Here are some points:
[ 16   0 -10  16 -48 -32   0 -16]
[ 16  30   7  48  32 -16   0 -32]
[-32  53  -3 -48  32  16   0 -48]
[ 48 -31  -3 -16 -32  32   0  48]
[  0 -45   0   0   0   0  48  16]
[ 48  14  22 -48 -48  16  16 -48]
[ 16   6  24  32 -16 -48  32   0]
[-16   9 -11 -16 -16 -48 -32  16]
[-16  19  -5 -48 -16   0  32 -32]
[-16   7  34  48  48 -32  32   0]
[-48  54 -44 -32 -16 -16 -16 -16]
[  0   8 -16 -32  48  48 -16  32]
[ 16   7  41  32 -32 -48  48 -32]
[ 16 -19   1 -48 -16   0   0  48]
[-16 -11  40 -16 -32   0   0  48]
[-48  13  60  48  16 -48 -32 -32]
[ 48  22 -34 -48 -32  32   0 -16]
[-48  18  -1 -32  16  32 -16   0]
[  0  -3 -30  16  16 -16 -48  16]
[ 48 -79 -20 -32   0  16 -16  48]
[-16   4  19  16  16  48  16  32]
[-16 -21  10  32  48 -16 -48  16]
[  0 -17   4  16 -16  16 -32  16]
[-32  10  47  48 -16 -32 -48 -32]
[  0  39 -39 -48   0   0  16 -32]
[ 48  -4 -19  32 -16  32 -16 -32]
[  0 -11 -61 -32 -16  48 -16 -16]
Here are 24 more points, each followed by its number:
[ 32  -7  17  48 -48 -32 -16 -16] 0
[ 32  -8 -22  16 -48 -32   0   0] 1
[-16  28  10  16  48  16  48   0] 2
[-32  -6 -26 -48  16  32   0 -48] 3
[-48 -24  -6 -32  48 -16  32  48] 4
[-48 -22  45  32  48  16   0  32] 5
[-16  16 -47 -48  32  48 -16 -32] 6
[-48  61 -14 -16  16 -32 -32  16] 7
[ 32 -16  17   0 -48 -48   0 -32] 8
[-48   3  -1 -16 -48 -48   0  48] 9
[ 48 -16 -22  16 -48 -32  32 -16] 10
[-48 -65  31  48  32 -16  32  48] 11
[-16 -29 -26 -32 -16  48  32 -16] 12
[-32 -13   4   0 -32 -48  16  32] 13
[-16 -12  11  32 -16 -32 -32  16] 14
[ 16 -53  -8   0  16  48  48  32] 15
[ 16   8  58  32 -48 -48  32 -48] 16
[ 32 -20  29  48 -32 -48  48 -16] 17
[-32   5 -22 -48  32  16  16 -16] 18
[ 16 -25   5  16 -32 -32  48  16] 19
[-32  -2  44 -16   0 -16   0  48] 20
[-16  49  -2   0  16 -32 -16  16] 21
[-48   7  20  32  32 -48 -48  32] 22
[ 16 -17 -42  32  48  48   0  32] 23
Which of these numbered points is nearest to each point below, ignoring the 3 directions in which the first points spread most? Its number follows each.
[-16  57  37  32  48  32  48   0] > 2
[-48   8   0  48  32   0 -16  16] > 17
[-32  40  77   0 -16 -16  32   0] > 20
[ 48 -33 -57  32  16  48  32   0] > 23
[-32  49  -7 -48  16  16 -16 -48] > 16
[-16   8  14  48  32   0   0 -48] > 6
[  0   2 -11  16  48   0 -32 -48] > 6
[  0 -20 -27 -32 -48 -32  16  32] > 13
[ 32  -1  47  16 -48 -16  48  48] > 20
[-48  17  14   0  32 -16 -32  32] > 22
[ 48 -41 -79 -48  16  32  16  16] > 10
[-16  33  21  32  48  32  16   0] > 2
[ 32  18   0   0  16 -16  48  16] > 2
[ 48 -28 -24 -32 -48  16 -16  32] > 14
[  0 -33 -14   0 -48 -32  32  48] > 13
[ 16  -9  27   0 -32 -48 -32 -32] > 8
[-48  31  16   0 -48 -32  16 -32] > 13
[  0  -5  10  48 -32 -32 -48 -48] > 0
[ 32 -10 -45 -16 -32 -16 -16  16] > 1
[  0  -3  -9   0   0  16  48 -32] > 15
[-48  64  37   0  48   0   0 -48] > 5
[-16   4 -17  16  32  32 -32 -48] > 6
[-48  33  80  48  16 -48 -32 -16] > 16
[-16 -22   9  32 -16 -32  48  32] > 19
[-48 -75  25  16  48  32  32  48] > 11
[ 16   8   7  48   0  16 -32   0] > 0
[-32  25  -5   0   0 -48 -48 -48] > 8
[  0  23  43  32 -16 -48  16 -32] > 16
[ 16  23   9  32  32  32  16 -16] > 23
[-16 -25  73  48  32  32  48  48] > 5
[-32 -19   3  16  32 -32 -48  16] > 8
[-48  46  59 -16  48  16  32  32] > 5
